One turn sends every row of this set to another row. A few are shown first. Where does it send the rows asked after them?
Duka: [ 11 -11  22  -1   0 -29 -13   4 -22   1 -15  22   7  10  -8   2  12   5]
mul: [ 10   0   3  -6  -8  -9  15  -2 -11 -20   0   6 -13 -17  -8   2  -9 -17]
niput: [ -2 -11   6  13  19  -7 -11  10 -10  -7  -6  17   3  -9  -6   3  13  15]
neku: [ 13   2  11  -1  25 -14 -20  -3 -10   5  -7  24   0   0 -10  10  -7  -6]
bor: [ 10  -1   3 -15 -19 -19  -3 -14 -21  -7   9  10 -17  -5 -18  -7  -1  -3]
Gal: [ -9  -5  15   4  -3  -7  -5  -4   8  -5  -1  12  20  -8 -17   9   3  11]
miriv: [  7  -3  11  -7   1 -20  13 -12   3  -6 -19  21  -2 -18   0  -3 -13  -8]
buveb: [  3 -22  20  -4  20  -6 -14 -15 -17   9 -15  27   4 -10 -15   8  -5   4]
Gof: [ 12   0  15  -7  -1 -26  -1 -16 -16   8   4  15   5 -32   1  -4  -5   1]
Nifo: [  2  10  12  13  -5   2  -9  11  -6 -16   2  10   2 -15 -11  15   1   3]
buvo: [  4 -24  12  -4   2   5  -5  -6 -24  -3  -5  10  22 -12  -1  13   6   9]
toku: [  9 -12  -4  11   7  -3 -22  -1 -24   5  -2  11  11 -12  -1   4  12 -18]
kugil: [-12 -24  13  11   0  -9 -18 -18 -14 -10   0  13   2  -2 -23   3  -1 -24]
puz: [  0   6  14  11   3   2  -5   3 -28  -9  -2  20 -21 -14 -10   2   0  11]
rimo: [  2  -4   3 -30  -6 -19  -9   5 -29  -3  -3  14  -4   2 -23  -3  -5   2]
fosaz: [  0  -7  15  13  -6  -7 -23  -3 -25 -12 -11  24   6 -24  -4  -8 -16 -14]
vozeg: [  8 -17  16  -1  -8  -1  10 -11 -25 -19 -14   9  -4  -8 -17  -4 -19  -6]
Suvab: [-18 -14 -11 -13   3  -8  -1  -7  -9  -7   0  20  -3 -13   2  -8   9 -16]
bogop: [ -7 -21  20  -4   4 -31 -16  -1 -16   7 -17  13  -4   7   0  -8   4  -3]
poni: [  5 -15  23 -12  -6 -19  -9 -14 -21 -25  -7   3   5  -8 -23  -1  11 -20]
Vuv: [ 10   0  19 -25   3 -14 -13  -6 -32   7  -8  28   6 -12 -14   4 -10   6]
tuded: [  4  -1  11 -11 -15   0  -7  -3  -4 -15   3  10  -2  -1   3  25  -1   2]
sanil: [-11 -20   9  -9   2 -29 -13   6 -22 -18  -6  17   4 -23  -4 -13   0 -21]
bok: [  6  -5  -5  -4 -21 -20   2 -20  -2 -10   1  22  -3 -12  -8   0   0 -18]
Vif: [ 16  -2  14 -12   2 -25  16   5 -17  -8  -3   4   8  -8 -13   1 -14   2]
duzag: [-23  -5  19  -9  12 -15   0 -16 -29 -12  -3  19  -1 -15 -15  -4  15  -8]
Fetoz: [ -3 -21  10   2  -6  -2   4  14 -12  -3  -4  17  -6 -19  -1  23   4   6]
Zasom: [ 12   3  17 -15  -4 -21   5   0 -14 -13  12  18   6 -19  -4  19   0 -19]
neka: [-22   4  11  -5  -9 -15  -6   6 -23 -14 -13  31  13 -15 -16   0   4 -10]
kos: [  1 -38  10   0  -1 -22 -23  -2 -11  -4  -3  17  -3 -13 -24   5  -1  -9]
kina: [-27   2   7  10  -4  -7 -11  -9  -7  -3   1  17   3  -2 -13  13   1 -18]
botuz: [-17  -7  -1   8  -6  -3 -11  -4  -4 -21 -11  12   7 -17 -12 -10  -5 -20]
Nevu: [  2   8  13  -6   2 -14  -6  -6 -11   8   0  -9 -11  -7 -11  -6   1  10]
Bukom: [  7 -19  13  -4  -2 -33  -1   5 -31  13  -7  16  -3   4  -3   2   2 -10]
lek: [ 12   8  11   0   2   2 -26  -3 -15  -1   3  12   4   1   2  15  -6  -1]
des: [ -4 -29  14 -17   0 -16 -12  -8 -31   4  -4  29 -10 -21 -21   0   2  -1]

vozeg goes to puz
des goes to Vuv
Now find these:
bok goes to tuded
bogop goes to Bukom
kugil goes to bor
poni goes to Nevu
rimo goes to neku
botuz goes to mul
Zasom goes to Gal
duzag goes to Gof
Vif goes to niput
neka goes to miriv

